Each row below has a hidden score, from 0 to 20, with 10 about the middle. What is it? The score is a weighted sum of the row's numbers plus the product of two more (or one squared), each taken from its middle value.
array([  8,  36,  21,  24, -15,  53,  57, -30, -13,  29,  10, -15, -29,
        14,  -8, -47,  -7,  -9, -34, -39,  -2, -28,  16,  -3]): 6
array([ 60, -30,  -2,  -1, -32,   1,   8,  28, -49, -15, -32,  11,  13,
       -56,  63, -10,  20,   8,   6,  24,   3,   2, -44,  -8]): 3
array([ -4, -16, -50, -24,  63, -71, -62,  37,  45, -24,  -4,  42,  22,
       -17, -19,  24,   3, -14,  36,  -1,  23,  42, -36,   1]): 15
array([-19,  28,  43,  39, -11,  52,  29, -30, -11,  17,  -9, -29, -31,
        62, -30, -34, -36, -23,  12, -14,  -5, -27,  46,  11]): 15
array([ 45,  -5,   7, -13, -26,   8,  19, -21, -48,  -1,  -9,   3,  30,
       -19,  43, -22,  60,  26, -20, -26,   1,  11, -21, -32]): 9
array([-14,  29, -31, -37,   3, -23, -12, -24,  54, -10,  15,   0,   9,
        -2,  -7,  43,  23,  39,  12, -33,  14,   7, -49,  -1]): 10
array([-16,  -6, -56, -39,  40, -38, -38,  31,  51, -28,  13,  50,  -9,
       -37,  -6,  35, -21,  29,  24,  19,  -1,   1,  -9,   0]): 8
array([ 37,  -9,  12,  22, -21, -42,  59, -10, -36,  45, -10,  18,  -9,
       -16,  38, -25,  -9, -64,  -1, -24,  25,   0, -26,  -8]): 11
array([ 57, -46,  -9,  17,  23, -37, -21,  10, -45,  21, -38,  31,  26,
       -37,  81,  10, -21, -25,   9, -20,  42, -12, -76,   1]): 8
array([-19,  24,  11,  20, -27,  15,   7,  -5,   7,  13,  17, -10,  24,
        44, -17, -17, -12, -14, -44, -29, -15, -27,  83,   2]): 5
array([  5,  25,  27,  16, -33,  47,  36, -39, -37,  12,   9,  -6,  -1,
        35,  -9, -53,   0,  -2,   2, -50,  -3,   7,  44, -23]): 7
array([  6,   1,  33,  52,  -5,  49,  18, -12, -34,  47, -12, -28,  -3,
        43,  -6, -53, -27, -45, -58, -20,  -4, -14,  57,  20]): 7
array([-16,  -2,  49,  38,  -8,  18,  33, -52, -13,  51,  -5, -20, -14,
        16,  10, -18,  -1, -61,  -3, -22,  26, -24, -14,  23]): 16
array([  1,  -7, -49, -48,  16, -19, -26,  14,  36, -28,   7,  12,  17,
       -32,  12,  40,  23,  44,  -5,  18,  -3,  21, -31, -13]): 10
array([  7,  37,   9, -19, -38,  13,  37, -20,   2,   9,  16,  -2,  -2,
       -21,   1, -37,  41,  23, -12, -12, -12, -17,   5,  -7]): 9
array([ -2,  17,  37,  54, -19,  55,  23, -20, -48,  29, -14, -30, -18,
        86, -14, -33, -52, -36,   9, -35,  12,  -5,  25,  -8]): 11
array([-49,  32,  -1, -42, -19, -18,  11, -52,  24, -18,  25,  24, -20,
        -5,   1,   1,  17,  28,  29, -10,  13,  14,  23,  -7]): 10
array([ 16, -38, -42, -29,  58,  -9, -33,  61,  17, -44,  -4,  18,  22,
       -50,  -7,   0,  18,  18, -19,  52, -19,  29,  -3, -11]): 9
array([  4,   9,  34,  47,  -4,  41,  14, -30, -16,  31, -20, -39,  12,
        80, -27,  -4, -11, -38,  -1, -49,   4, -15,  18,   7]): 12
array([ 21, -23, -25, -36,   4, -39,  -5,  26,  10, -44, -12,  22,  -6,
       -28,  25,  48,  -9,  33,  25,  42,  -2,   1, -18, -13]): 9
array([ -4,  22,  33,  30,   0,  42,  57, -38,  -2,  34,   4, -22, -38,
         0, -10, -61,  12, -30, -32,  -9,   0, -30,  38,   6]): 9
array([ 20,   6, -16,  25, -14,  47,   0,  11,  -5,  38,   1, -21,  48,
        42, -12, -27,   7, -14, -70, -44, -24, -14,  43,   5]): 8
array([ 28, -48, -38, -12,  53, -14, -38,  66,  -2, -34,  -9,  14,  30,
       -45,  -2, -12,  26,   1, -16,  59, -28,  25,  22, -11]): 7
array([ -9,  19, -39, -46,   5, -13,  -2,   9,  29, -37,  19,  19, -32,
       -37,  -5,  44,   3,  43,   6,  31,   0,  19, -32, -14]): 7
array([ 22, -10,  33,  56, -16,  36,  11, -14, -56,  58, -32, -20,  -3,
        19,  33, -34, -34, -45, -11, -27,  19, -22, -12,  22]): 7
array([ 11,  17,  17,   4, -16,   6,  22, -37,   0,  10,  25, -28,  20,
        16,   6, -17,  46,  16, -61, -31,  -8, -15,  14,  -5]): 9
array([ -5, -30, -50, -31,  53, -30, -35,  57,  22, -45,  10,  27,  -1,
       -50,  -9,   6,   5,  13,  -5,  58, -11,  46,  -7,  -6]): 7
array([ 36,   6,   5, -11, -47,  -8,  30, -22, -11,  -5, -11,  24,   8,
       -14,  35,  14,   0,  10,  25, -44,  24, -22, -32,  -9]): 8
array([ 21,  -6, -30, -36, -25, -23,  10,  18, -12, -18,   2,  -3,  36,
       -29,  16,  -5,  58,  18, -10,  15, -17,  42,  -2, -12]): 8
array([-26,  26, -14, -21, -16,  15,  -3, -32,  42, -15,  23,   6,  18,
        13, -13,  24,  19,  32,  -7, -36,  -5, -16,  16,  -2]): 9
array([-29, -13, -20, -22,  66, -28, -17,  49,  47, -43,  20,   9, -16,
       -24, -55,   5,   2,  -8, -10,  69, -15,  29,   9,   2]): 16
array([-30,  -9, -42, -27,  32, -37, -66,  27,  34, -32,   9,  14,  -9,
        10, -25,  62, -22,  22,  35,  30,  11,  50, -35,  -1]): 11
array([-16,  15,  39,  57,  20,  51,  23, -18, -23,  54,   0, -32, -25,
        30, -23, -60, -21, -48, -29, -24,   4, -22,  24,  18]): 10
array([ -1,  37,  28,   1, -21,  17,  45, -44,  -5,   9,  12, -19,  -6,
        14,   4, -31,  36,  11, -49, -28,   1, -17,  15,  -4]): 8
array([ 47, -34,  11,  13,   0, -36,   2, -20, -44,  31, -32,  35,  12,
       -39,  84, -16, -17, -28,  21, -32,  45, -10, -55,  -2]): 10
array([ 46, -34,   7,  40,  -3, -20, -41,  48, -38,   8, -28, -32,  27,
         2,  10,  41,  14,  -7, -34,  33, -10,  -1, -36,   7]): 7
array([ -9, -39, -40, -11,  13, -67, -43,  20,  18,  20,  -8,  42,  -6,
       -44,  63,  59, -29,  -3,  37,  15,  21, -23, -53,  24]): 11
array([-21, -32, -36, -17,  46, -65, -70,  48,  -7, -17,   3,  33,  -9,
       -17,  20,  61, -51,  18,  24,  58,  12,  14, -37,   0]): 13
array([ -3,   2,  43,  52,  -5,  52,  30, -13, -37,  31,  -4, -33, -11,
        40, -19, -56, -10, -50, -47,   0,  -7,   1,  41,  10]): 9
array([-23,  12,  30,  55,  31,  25,  -8,   1,   9,  25,  13, -48, -16,
        50, -57, -20, -29, -39, -50,  16, -17,  -8,  49,  19]): 12
array([ 26,  27,  16,  -1, -46,  19,  29, -21,  13,   4,  17, -22,   1,
       -18, -13, -10,  50, -10,  27, -36,   3,  -3, -38,  -1]): 8
array([ -6, -10, -45, -50,   3, -33, -25,  24,  23, -34,   5,  27,  17,
       -36,  23,  30,  12,  32,   8,  17,   5,  32, -16, -13]): 7
array([-13,   2,  31,  -6, -45,   6,  -5, -34, -37,  -8,  -2, -17,  25,
        32,  -8,  -3,  49,  16,   5,  -6,  -6,  42,  36, -21]): 13
array([-10,  23,  43,  -3, -28,  44,  24, -46, -34, -14, -11,  -4, -61,
        31,   8,   1, -24,  42,  48,  -2,   6,  -9, -11, -13]): 12
array([  9,  24,  -8, -16, -17,  26,  28, -20,   8,  13,  37,   2,  18,
        -1,   4, -32,  21,  17, -56, -54, -16,  -6,  24, -11]): 10
array([ 16,  -1,  38,   9, -38,  30,  28, -32, -49,  -4, -31,  -5, -28,
        11,  36,  -4, -34,  19,  41,  14,   2, -30,  23,  -9]): 9
array([ -5, -28, -35, -25,  39, -58, -34,  60,  14, -29,  18,  23, -13,
       -66,  -4,  11,  11,  14, -13,  80,  -9,  27, -17,   4]): 10
array([-46,  -2,   5,  31,  12,  12, -21,  20,  18,   5,  14, -12,  16,
        25, -76, -25, -10, -44,   3,  13, -27,  29,  81,  15]): 12
array([ 19,   6,   4, -12, -35,   4,   6, -14, -10, -12,  -8,  -5,  -3,
        -8,  27,  12,  -3,  43,  -2,  34, -13, -38,  25,  -4]): 8
array([  4,   4,  30,  36,   3, -16,  38, -47, -22,  62,  -4,   8, -15,
         1,  31, -51,  -4, -65,  -1, -40,  35, -19, -14,   7]): 13
array([ -1,   8,   0, -33, -38, -37,  24, -26, -26, -21,  -8,  28, -35,
       -11,  29,  17,   3,  38,  51,  11,  29,  23, -30, -25]): 11
array([ -6,   1,  11, -14, -15, -19,   7, -28, -15,  -3, -15,  10, -49,
       -18,  47,  49, -37,  40,  67,  20,  24, -31, -59,  -3]): 12
array([ 53, -41,   2,  39,  63,  -8, -12,  50,   5,   7, -25,  11,  49,
       -15, -11, -24, -20, -70, -20,   2,  -2, -32,  -9,  10]): 14
array([-29,  27,  35,  -4, -26,  27,  31, -44, -20, -13,  -3,   5, -77,
         8,   9,   7, -34,  27,  80,  19,  10, -13, -29, -10]): 11
array([  1,  26,   8,   9, -38,  17,  27,  -1,  -3,  29,  24, -36,   9,
        11,  -2, -30,  25,  -1, -56, -13, -24,  -7,  21,   6]): 7
array([  6, -40, -42, -10,  85, -15, -42,  67,  34, -36,   0,  14,  -2,
       -42, -28,  25,  -2,  -7, -11,  69, -19,  16, -13,  -6]): 10
array([ 58, -70, -15,  26,  47, -28, -39,  39, -54,  28, -56,  26,  21,
       -43,  64, -13, -23, -46,   5,  20,  34,   9, -51,  10]): 10
array([-11, -40,  19,  43,  26, -26, -35,  45, -24,  39, -17, -20, -36,
       -36,   9,   3, -23, -27, -11,  98, -17, -30,   4,  39]): 12
array([-18, -12, -54,  -4,  67, -81, -58,  46,  68,   5,   6,  25,   7,
       -31, -30,  30,   9, -28,  12,  22,  20,  10, -52,  26]): 14
array([-40,   1,  19,  48,  39,   4,  23,   6,  18,  35,   8, -20, -42,
        22, -54, -37, -38, -71, -18,  37, -14, -11,  66,  27]): 12
array([-11, -24, -45, -35,  73, -37, -41,  38,  43, -44,   1,  52,  12,
       -20, -29,  18,   0,   0,  30,  20,   1,  31, -15,  -9]): 15
array([-33, -10, -37, -17,  77, -10, -44,  24,  73, -12,  22,  26,  18,
         8, -50,  31,  -5,  -1,  -1,  -3, -21, -18,   5,  11]): 16
array([  8,   8,  37,   6, -22,  57,  53, -46, -39,  25,  -5,  -8, -16,
         6,  18, -59,  29,   1,  -7, -31,  -1, -14,  16, -13]): 12
array([  2, -29, -45, -24,  14, -19, -46,  45,  14, -35,   0,  17,  41,
         1,  -7,  38,   1,  19,  -7,  22, -19,  35,  15,  -9]): 9
array([ -7,  27,  40,  18, -21,  57,  45, -35, -25,  25,   3, -25, -31,
        25,  -2, -41,  -8,   0, -35, -14,  -7, -27,  35,   6]): 9
array([ 35,  -4, -26, -19, -36,  23,   4,  38, -13, -16,   3,   5,  17,
       -24,  18,  -4,  31,  30, -30,  -1, -30,  -2,  17,  -8]): 3
array([ 29, -15, -18, -18,  17,  20,  -7,  48,   9, -35,   4,  -3,  22,
       -44, -16, -18,  31,  33, -32,  37, -35,  -2,  17,  -9]): 7
array([ 15, -12, -37, -33,  -2, -33, -40,  34,  10, -33, -20,   6,  18,
        -3,   1,  55,   1,  38,   3,  31,   7,  37, -42,  -1]): 9
array([-14,  30,  29,  19, -48,  16,  22, -25, -19,  17,   0, -21, -30,
        45,   1,   7, -39,   8,  23,  -2,  -5, -37,  27,   9]): 8
array([-24,  33, -19, -44,   2,   1,   0, -31,  32, -29,  12,  14, -19,
       -13, -13,  32,   0,  46,  44, -19,  22,  32, -52, -19]): 12
array([ -2,  -7, -24, -35,   1, -31, -13,  -8,  33, -33,  11,  39,  -6,
       -22,  30,  52, -13,  36,  28,  -3,  12, -19, -23, -13]): 9
array([-16, -24, -38, -24,  47, -62, -55,  55,  30, -32,  14,  25,  13,
       -36, -21,  19,   5,  -2,  12,  48,   0,  45, -17,   2]): 11
array([ 11,  23, -32, -43,  -7, -11,  14,   5,  31, -42,  13,   9,  -1,
       -23, -10,  23,  14,  35,  10,  -9,   6,  28, -32, -18]): 5
array([ 36, -20, -21, -22, -32,  -1,  10,  43, -31, -24, -18,  21,  38,
       -36,  23, -26,  35,   2,   6,  -5, -14,  39,  10, -15]): 4
array([  9, -17, -42, -26,  18, -27, -42,  45,  36, -38,   6,  20,  21,
       -17,  -1,  51,   1,  24, -24,  23, -13,   9,  -7,  -1]): 5
array([-47,  41,  10, -24, -16,  10,  14, -30,  27, -13,  31,   0, -38,
        14, -38,  37,  -3,  33,  -2,  -2,  -2,   1,   2,  -1]): 16
array([ -6, -11, -45, -28,  -9, -24, -54,  20,  33, -20,  -3,  19,  27,
         0,  14,  61,  -5,  29,  35, -16,  15,  16, -40,   1]): 8
array([ -4, -24, -51, -31,  36, -54, -52,  38,  41, -28,   2,  42,  39,
       -21, -10,  27,  -7,   0,  20,  14,  -2,  32,  -2,  -2]): 10
array([-22,  -4,  43,  41,  20,   1,   8,  18,  -5,   1,  16, -46, -36,
        25, -55,  -7, -41, -46, -26,  59, -14,  17,  33,  18]): 13
array([-10,  12, -27, -51,   3, -11,   2, -22,  16, -31,   2,  42, -31,
       -16,  25,  27, -18,  58,  20,   4,  16,  -3,  -5, -18]): 9
array([ -2,  11,  43,  49,   8,  62,  41, -34, -18,  25,  -7, -38, -29,
        37, -26, -53,   5, -36, -27, -14,   1, -14,  32,   3]): 10
array([ 31, -53, -33,  -9,  66,  -2, -50,  65,   2, -31, -22,  20,  46,
       -29, -13,  -9,  11, -16, -10,  49, -26,  20,  22,   0]): 11
array([ 35, -25, -28, -35,  -6, -52, -17,  15,   5, -21, -25,  43,  17,
       -37,  53,  38,  -7,  14,  27,  -9,  33,   5, -49,  -4]): 8
array([-20, -19, -54, -38,  39, -57, -52,  27,  36, -30,  13,  51,  11,
       -23,   6,  38, -19,  13,  25,  14,   6,  26,  -3,  -2]): 8
array([-17,  36,  42,  -1, -15,  48,  45, -25,  -9, -19,   9, -25, -67,
        -1, -25,   0,  -1,  15,   4,  32,  -6,  -6,  -6, -11]): 8
array([  2,  11,  30,   4, -29,  19,  32, -41, -47,  42,   5,   1,  15,
        -4,  36, -65,  27,  -4, -46, -41,   7,   5,  21,  -8]): 13
array([ 29,  -3,  35,  45,  -8,  28,  41, -23, -47,  52, -20, -10, -20,
        -4,  33, -70,  -3, -55, -25, -27,  16, -11,  -3,  16]): 6
array([-18,  18,  -8, -34,  -8,  -9,  44, -46,  31,  10,  32,  -1, -16,
       -52,  16, -14,  74,  13,  17, -21,   4,   4, -43,  -7]): 16
array([-32,  23,   0, -41, -25, -20,   9, -15,  10, -14,  20,  18, -31,
       -19,  -2,  25,   7,  47,   6,  33,  -7,  -7,   6,  -3]): 14
array([  3, -14, -54, -45,  54, -41, -32,  32,  49, -41,  -5,  36,  -1,
       -41, -12,  30,  -2,  10,  50,  26,  15,  32, -50,  -3]): 13
array([ 23,  12,  27,  16, -24,  35,  30, -33, -45,  36,   4, -40, -10,
       -25,  38, -31,  30,  16, -59, -10,   9,  -6, -23, -11]): 11
array([ 12,   3,  34,  -3, -37,  14,  40, -32, -34,  -3,   1,   1,  23,
        -4,  17, -46,  29,   1, -17, -13,  -5,  -1,  45, -20]): 11
array([-24,  22,  26,  39,  -9,  39,  11, -26,  -5,  41,  -3, -20,  11,
        81, -32, -25, -30, -36, -11, -48,   0, -25,  47,  11]): 13
array([ 34, -22,  23,  20, -11, -14,   9, -41, -46,  39, -32,  20,  14,
       -13,  76, -22,  -5, -31,   8, -38,  45, -21, -36,   3]): 11
array([ -5,  -1, -35,   0,  44,   7,  -7,  31,  47,   3,  35,   1,  31,
        -4, -33, -13,  17, -13, -55,   1, -39, -32,  40,   9]): 9
array([ 25, -19, -16, -24, -26, -49, -11,  15, -11,  11, -16,   8,   7,
       -66,  56,  54,   8,  15,  -8,  48,  16,  -3, -65,   2]): 18
array([ 24, -37,  17,  54,  18, -10, -45,  42, -30,  49, -15, -36,  29,
         6,  -1,  -7,  -4, -38, -63,  27, -11,  -7,   6,  21]): 12
array([ -5,  11, -36, -50,  14,  -8,  -7,  -9,  28, -36,   9,  20, -32,
       -36,   6,  39,  10,  49,  39,  15,  14,  31, -63, -19]): 9
array([-47, -18, -53, -26,  61, -38, -53,  46,  44, -32,   9,  37, -20,
       -14, -39,  22, -21,   4,  40,  44,   2,  45,  -6,   9]): 11
array([-10,  17,  42,  32, -15,  61,  50, -25, -28,  32,  -7, -27, -35,
        28, -12, -49, -12, -21, -32,  -4,  -5, -24,  42,   7]): 10
array([-11, -31, -35, -16,  68, -76, -37,  44,  37, -37,   4,  46,  -4,
       -25, -29,  11,  -4, -27,  44,  38,  13,  52, -36,  -5]): 17
array([ 17,  -2,  -7, -25, -51, -14,  -1,  -1, -43, -22, -27,  13,   2,
        26,  22,  28,  14,  43,  -6,  16,   0,  25,  24, -16]): 6
array([ 39,  25,  -7, -18, -37,  16,  36, -13, -10, -24,  -3,  -6,   4,
        12,  -1,   2,  17,  27,  23, -35,  -7,  15, -14, -25]): 3
array([ 27, -43,  20,  61,  17, -10, -34,  23, -50,  50, -25, -24,  33,
        10,  19, -10,   5, -63, -50,  11,   4,   3,   1,  15]): 9
array([ 21,   6,  45,  27, -39,  19,  40, -39, -41,  29, -13,  -5, -18,
        -4,  39, -30, -16, -24,   1, -27,  24, -27,  -4,   6]): 7
array([  8,   5,  55,  30, -10,  41,  43, -22, -52,  13,   0, -32, -20,
        23,   1, -54,   0, -17, -54,  14, -12,   2,  35,  -7]): 11
array([-30,  28,  28,   6, -34,  12,  37, -55, -18,  33,   9,  -7, -54,
        19,  29, -10, -38,  13, -20,  -2,  10, -33,  43,  11]): 8
array([-11,   8, -39, -48,   4, -29, -23,  -2,  37, -30,  15,  32,   2,
       -26,  12,  37,   3,  44,  11,   4,   4,   4,  -2,  -8]): 7
array([ 16,  15,  12, -24, -32, -32,  43,  -2,  12,  -9,   0, -12, -31,
       -42,  25,  31,   4,  16,  23,  10,  18, -15, -68,   5]): 10
array([  3,   0,   1, -11, -35,  22,   5,  22, -11, -37, -14,   1, -24,
       -11, -14,  30,  20,  33,  48,  43, -22,  -7,   1, -12]): 7
array([ 29, -33, -10, -11,  51, -50, -14,  65,  22, -54,   3,  24,  23,
       -25, -17,   1, -17, -23,  -4,  41, -12,   8,  13,  -6]): 17
array([-19, -46,  -1, -10,   4, -21, -35,  36, -27, -32,   8,   2,  23,
       -13,  -4,  -7,   7,   0,  -2,  50, -29,  69,  53,  -3]): 11
array([-10,   8,  54,  19, -24,  51,  32, -30, -46,  25,   2, -36, -13,
        -8,   2, -61,  23, -16, -37,   6,  -2,  13,  41,  -5]): 11
array([ 41, -35, -17,  35,  14, -45, -52,  39, -19,  44, -28,  -7,  64,
        -8,  14,   2,  22, -56, -16, -16,  22,  12, -33,  16]): 9
array([ 16, -12, -44, -32,   8, -35, -43,  31,  19, -25,  -5,  44,  56,
        -3,   7,  17, -13,  18,   8, -25,   2,  15,   9,  -5]): 7
array([-42, -13,  13,  30,  18, -10, -24,  32,  13,  -8,   6, -19, -16,
        53, -73,  13, -30, -44, -12,  56, -19,  27,  69,  19]): 13
array([-10,   0,  40,  51,  -6,  44,  25, -14, -13,  40,  -8, -23,  -6,
        24, -11, -45, -13, -47,   1, -14,  -9, -39,  27,  22]): 11
array([-21,  25,  17,  -3, -27,  17,  32, -54,  -3,  20,  14,  -6,   8,
        30,   0, -26,  21,   5,  -4, -29, -10, -25,  51,  -1]): 12
array([ 15, -14, -42, -44,  20, -35, -28,  15,  15, -30,  -5,  30, -10,
       -52,  41,  41, -11,  43,  39,  15,  21,  19, -68, -12]): 8
array([-46,  44,   6, -21, -21, -25,  13, -50,  38,  -8,  17,   4,  -3,
        20, -30,   6,  30,  15,  15, -27,  19,   8,  21,  -3]): 11
array([-33,  19,  44,  46,  19,  48,  31, -29,   2,  40,   2, -38, -42,
        26, -37, -51,   6, -41, -44,   0,   0, -15,  31,  20]): 12
array([ 48, -26,  -6, -12, -39, -15,   1,  19, -50,   0, -28,  -4,  38,
       -41,  52,  -4,  40,  14, -11,  16,   2,  13, -23,   1]): 9
array([-13, -23,  33,  73,  28,  -5, -19,   3, -39,  63, -22,  -8, -12,
        41,   8, -37, -60, -79, -15,  -4,  17, -14,  28,  32]): 14
array([  2,  -8, -53, -39,  17, -17, -49,  25,  25, -28,  11,  26,  21,
       -12,  12,  42, -11,  45, -10,  -5,  -5,  20,  -9,  -4]): 5
array([-17,   2, -17, -25, -10, -13, -32, -20,  38,   3,   7,   5,  56,
         2,   8,  26,  40,  26,  25, -40,  -6,  -8, -24,   7]): 15
array([ -7,  16, -21, -44,   5, -13, -11, -33,  20, -26,  20,  25,   0,
        -6,  20,  13,  16,  46,  34, -41,  14,  28, -44, -26]): 10
array([-10,  37,  30,  20, -12,  32,  29, -33, -13,  10,   5,  -3,  -2,
        66, -18, -37, -28, -24,  49, -66,   0, -18,  21,  -7]): 14
array([ 36,   7, -10,  -9, -30,  25,  13,  -6,  -3,   8,   1, -13,  31,
       -22,  17, -10,  56,  33, -34, -22, -13, -24,  -9,  -7]): 10
array([ 20,  -4,   9, -19, -13, -54,  -2,  20,  19, -43, -14,   6,  26,
       -12,  21,  38, -33,  11,  31,  20,  11, -15, -21,  -7]): 17
array([ 22,  -6, -11, -30, -17, -19,   4,  23,  -8, -32, -13,  15, -10,
       -37,  36,  20, -16,  44,   9,  40,  -8, -21,   9,  -5]): 5
array([ 18,  11,  24,  40,  -7,  29,  14, -43, -19,  50,  -5, -16,  18,
        13,  13, -45,  41, -23, -46, -55,   6, -26,   6,   2]): 7
array([ -1,  -1,  32,  57,   5,  39,  19,  -4, -24,  47,  -6, -44,  -9,
        35, -18, -38, -21, -57, -66,   2,  -7,  -4,  40,  24]): 7
array([-33,  -6, -40, -17,  45, -32, -40,  36,  71, -14,  30,  17,  25,
        15, -38,  24, -32,  -5,  -4,  -3, -19,  -7,  27,  22]): 13
array([-28,  23,  20, -22,  -7,  29,  37, -15,  26, -29,  13,  -8, -30,
       -15, -36, -23,  53,  17,  25,  15, -15,  -7,  21,  -6]): 11
array([-46,  29, -18, -22, -21,  -2,  -4, -19,  54,   9,  17,  -5,   5,
        22, -32,  44,  16,  20,  26, -38,   2,  -3, -32,  21]): 18
array([  2,  33,  -5,   2, -17,  30,  11, -10,  21,  -2,  19,  -5,  26,
        35, -13, -10,  -9,  16, -40, -53, -11, -31,  37,  -5]): 4
array([ -1,  29,  46,  30,  -9,  36,  49, -47,  -6,   7,  -6, -14, -31,
        52, -17, -11, -22, -17,  16, -33,   6, -30,   1, -13]): 14
array([-23,   5, -38,  -9,  43, -16, -39,  24,  74, -21,  22,   7,  37,
        39, -53,  22, -19,  -9,   5, -31, -10,  12,  18,   6]): 13
array([-40,  35,  29,  18, -24,  19,  36, -60,  -7,  40,  16, -10, -38,
        46,   3, -23, -44,  -9, -23, -32,  10, -22,  54,  14]): 9
array([ 54,  -9,  25,  24, -37,  22,  51, -10, -68,  12, -16,  16, -10,
         6,  32, -34,  -8, -22, -28, -15,   0,  -8,  24, -22]): 5
array([ 33, -36,  14,  -5, -20, -32,  20, -21, -24, -11, -32,  37,  29,
       -36,  56,  -5,  21, -12,  52, -18,  29, -10, -34,  -8]): 12
array([-13,  12,  44,  43, -10,   2,  15, -41, -12,  39,  -8, -17,   5,
        66, -12,   3, -29, -52,  24, -59,  26, -11, -16,   6]): 15
array([  7, -33, -46, -30,  66, -40, -42,  58,  25, -40,  -3,  29,   9,
       -62,  -4,   8,  17,  11,   3,  58,  -4,  31, -19, -10]): 10
array([-17,   8, -19, -39,  26, -31, -11,  21,  37, -40,  13,  -1, -47,
       -46,  -8,  32, -14,  43,  20,  69,   4,  19, -51,   2]): 13
array([ 10, -15,  38,   5, -43, -13,  43, -29, -45,  -7, -29,  -8,  -5,
        -3,  33,  11,   2,  -7,  54,  25,   8,  -1, -19,  -7]): 14
array([ 12,  12,  -5, -15, -54,  19,  15,  -3, -11,  -3,  -5, -20,  14,
        10, -10,  18,  29,  22,  -6,  19, -32,   7,  30,  -3]): 11
array([-23,  -8, -53, -47,  50, -23, -25,  23,  61, -38,  11,  38, -24,
       -33, -15,  37, -12,  29,  25,  32,  -1,  22, -21, -10]): 11
array([ 25,   0,  -6,  -3, -36,  26, -30,  17, -35,   3, -26, -11,  65,
        31,   2, -22,  28,   8, -37, -19, -18,  25,  53,   2]): 4
array([ 28, -41, -11,  37,  33,  11, -51,  71, -12,  24, -12, -27,  29,
       -18,  -3, -16,  -2, -18, -58,  43, -38,  -3,  19,  15]): 7
array([-16,  11,  46,  57,  -2,  60,  14, -28, -40,  33, -15, -35, -21,
        87, -16, -32, -48, -41, -14, -29,  10,  -8,  34,  12]): 14
array([ -6,   7,  46,  24,  -3,  76,  37, -27, -32,  21,  -3, -31, -31,
         6,  -9, -66,  23,  -4, -40,  17, -16, -18,  44,   0]): 11
array([  3,  -5,  49,  26, -20,  47,  32, -14, -49,  18,  -6, -50, -20,
        -5,   8, -40,  20,  -8, -52,  38,  -9,   5,  25,  -3]): 10
array([-22,  41,  -2,  -4, -30,  24,  32, -29,  36,   0,  22,  -6, -22,
        13, -36,   5,  14,   8,  41, -37,   2, -18,  -3,   1]): 10
array([ 23,   7, -32, -24,  -6,  10, -15,  -1,  14,  -6,  18,  -2,  35,
       -20,  27,  12,  33,  48, -40, -22, -14, -10, -20, -17]): 7
array([ 21,  17,  29,   0, -50,  36,  30, -36, -34,  11, -13,  -4,  10,
        20,  16, -32,  16,  14,  -9, -42,  -1, -10,  19,   4]): 7
array([ 43, -63, -35,  -3,  57, -43, -55,  49, -35,  -8, -34,  38,  11,
       -57,  56,  28, -28,  -7,  18,  44,  24,  16, -57, -12]): 9
array([ 26,  -9,  36,  30, -26,  21,  23, -35, -39,  48, -22,   1,  -6,
        -6,  47, -26,  -7, -32,  -7, -23,  22, -44,  -1,   9]): 10
array([ -5,  24, -25,   2,  20,  -3,  -1,  14,  54,  -1,  40,   6,  26,
        14, -36,  -7,   1,  -8, -64, -30, -22, -24,  42,   0]): 5
array([ -9,  28,   4,   8, -30,   4,  27, -12,  26,  12,  21, -29,  22,
        27, -18,  -9,  -2, -10, -32, -26, -12, -19,  50,   7]): 7
array([  4,   0, -23, -48, -10,  -6,  -2,  14,   1, -33,   9,  25,  -7,
       -43,  19,  -2,  30,  56,  -7,  22,  -8,  16,  -5, -16]): 8
